a =
[-5.07 -5.71 -5.98 -6.46 -5.90  5.80 -6.28 -5.83 -6.30 -5.59 -6.46  4.29
 -5.35 -5.26]
The 2nd entry from the right?
A: -5.35
The first entry -> -5.07
The entry just left of -6.28?
A: 5.80
The third entry from the left?
A: -5.98
The fifth entry?
A: -5.90
The second largest entry?
A: 4.29
The entry just right of -5.83?
A: -6.30
The first entry from the right?
A: -5.26

Read these off the grid that follows.
1) Find the second entry on the main diagonal.
2) Find the entry in the bottom-right corner.
3) Find the entry in the bottom-left corner.
4) Find the first entry in reading order.
-26    9   13  -22   14  -20
-45   26   28  -43   25  -44
1) 26
2) -44
3) -45
4) -26

[[-4.18  1.57 -2.57 -3.82  1.51 -0.40 -3.65 -2.25  1.49 -1.57  0.91  0.39
   6.24  1.43  3.37 -0.33]
 [ 2.21 -0.13  5.50 -0.84  2.96  4.07  6.90  0.24 -3.40  5.69  0.35 -1.74
  -2.76 -1.47 -1.74 -1.45]
 [-1.93 -4.11 -1.66 -0.95 -3.63  0.37 -1.11  0.92 -1.89  5.39  2.06 -2.90
   1.45  1.20  0.45 -2.11]
 [ 4.13 -3.95  4.78  1.23  1.19 -3.42  0.31 -0.47 -1.57 -4.33 -0.93 -4.20
  -0.17 -1.55 -1.56 -0.04]
 [ 3.26 -4.37  5.38  1.05  1.90 -2.91  1.15 -1.43 -2.84 -2.73 -1.41 -4.96
   0.40 -2.07 -2.19 -1.29]
 [ 0.93  4.20 -2.56  5.30 -2.44 -4.98 -2.46  1.79  0.83 -2.44 -4.10  0.38
   0.67 -0.90 -1.48 -0.29]
 [ 0.84 -3.47 -1.33  1.03 -2.77 -2.79 -5.21  4.40  2.70 -3.33  1.38 -0.65
  -1.42  1.92  2.94  4.55]
 [-1.84 -4.35  3.89 -2.91  7.60  1.76 -1.97 -0.32  0.43 -2.15 -0.44 -1.91
  -1.49 -2.15  2.84  5.09]
 [ 1.08  4.57 -3.87  4.86 -4.14 -5.71 -2.31  1.39  1.16 -2.64 -3.42  0.61
   1.41 -0.07 -1.47 -1.44]
 [-2.57  7.78 -2.89  1.58 -0.10  3.13  2.66 -0.16  0.11  6.46 -1.73  3.32
   1.77 -0.31 -0.58 -2.58]
 [ 4.39 -1.97  0.43  6.38 -4.13 -1.75 -0.97  4.64 -1.07  0.54 -1.67 -1.16
  -5.68 -1.77 -3.58  1.71]]
The third smallest entry: -5.21
The largest entry: 7.78
The entry just left of the largest entry is -2.57
Give the entry just left of 2.84.
-2.15
The entry just right of 1.90 -> -2.91
The third largest entry: 6.90
The second largest entry -> 7.60
Give the smallest entry.
-5.71
Give the entry just left of 4.07.
2.96
Give the entry just left of -2.76.
-1.74
The entry just left of the smallest entry: -4.14
The entry just left of -2.11 is 0.45
The entry just left of -4.98 -> -2.44
Give the entry just left of 1.51.
-3.82
Give the entry just left of 4.57.
1.08
Give the first entry in reading order.
-4.18

B =
[[-12, 6, 11, 17, -15, -10, -12, -16, -5, 23, -13, 16, 13, -12, -28],
 [2, 2, 8, -2, 11, -2, -3, -11, 2, -28, -5, -2, 8, -6, -17],
 [-9, 2, 16, -15, -1, -14, -1, 34, 20, -16, -1, -13, -17, 1, 27],
 [-12, 7, -4, -7, -6, -20, -18, -13, 5, -40, -17, -15, -39, -16, -19],
 [11, 9, -26, -13, -11, 23, 13, -18, -25, 28, 2, -9, 3, 10, -19],
 [-11, 31, 8, -16, -8, -7, -6, 6, -6, 9, -12, -13, -12, -10, -8],
 [4, 20, -31, -3, 25, 8, 7, -15, -7, -16, 2, -2, -7, 0, -1],
 [0, -38, -2, -23, -10, -1, -10, -20, -33, -15, 2, -25, -20, -9, -27],
 [1, 14, -16, -33, 3, 11, 3, -16, -38, 5, -1, -30, -21, -5, -25],
 [4, -26, 11, 0, -23, 8, 0, -15, -16, 26, -1, 3, 18, 2, -27],
 [9, -7, -19, 17, -3, 9, 5, -15, 9, 0, 0, 18, 15, 7, 1],
 [3, -1, -31, -2, 11, 1, -8, -42, -29, -27, -3, -13, -10, -9, -44],
 [14, -16, -20, 0, 15, 17, 11, -23, -21, -3, 12, 0, 18, 7, -20]]
The first entry in the row that holds the largest entry -> -9
The last entry, reading row by row?
Answer: -20
The third entry on the diagonal from the top-right corner: -17
The top entry of the column that holds the largest entry?
Answer: -16
The entry in the top-left corner?
Answer: -12
The largest entry in the first row -> 23
The entry directly below -40?
Answer: 28
The second entry, reading row by row -> 6
The bottom-left entry: 14
The last entry of the smallest entry's row: -44
The third-last entry, reading row by row is 18
The entry directly above the smallest entry: 1
The entry just right of the largest entry?
Answer: 20
The entry directly above the largest entry?
Answer: -11
The smallest entry in the first row: -28
The third smallest entry: -40
The 4th-last entry, reading row by row?
Answer: 0
The entry just left of the centre entry?
Answer: 7
The last entry of the largest entry's row?
Answer: 27
The entry directly below the centre entry: -20
The fourth entry in reading order?
Answer: 17
The 3rd entry on the main diagonal?
Answer: 16
The centre entry?
Answer: -15
The smallest entry in the last row?
Answer: -23
The entry directly below the largest entry is -13
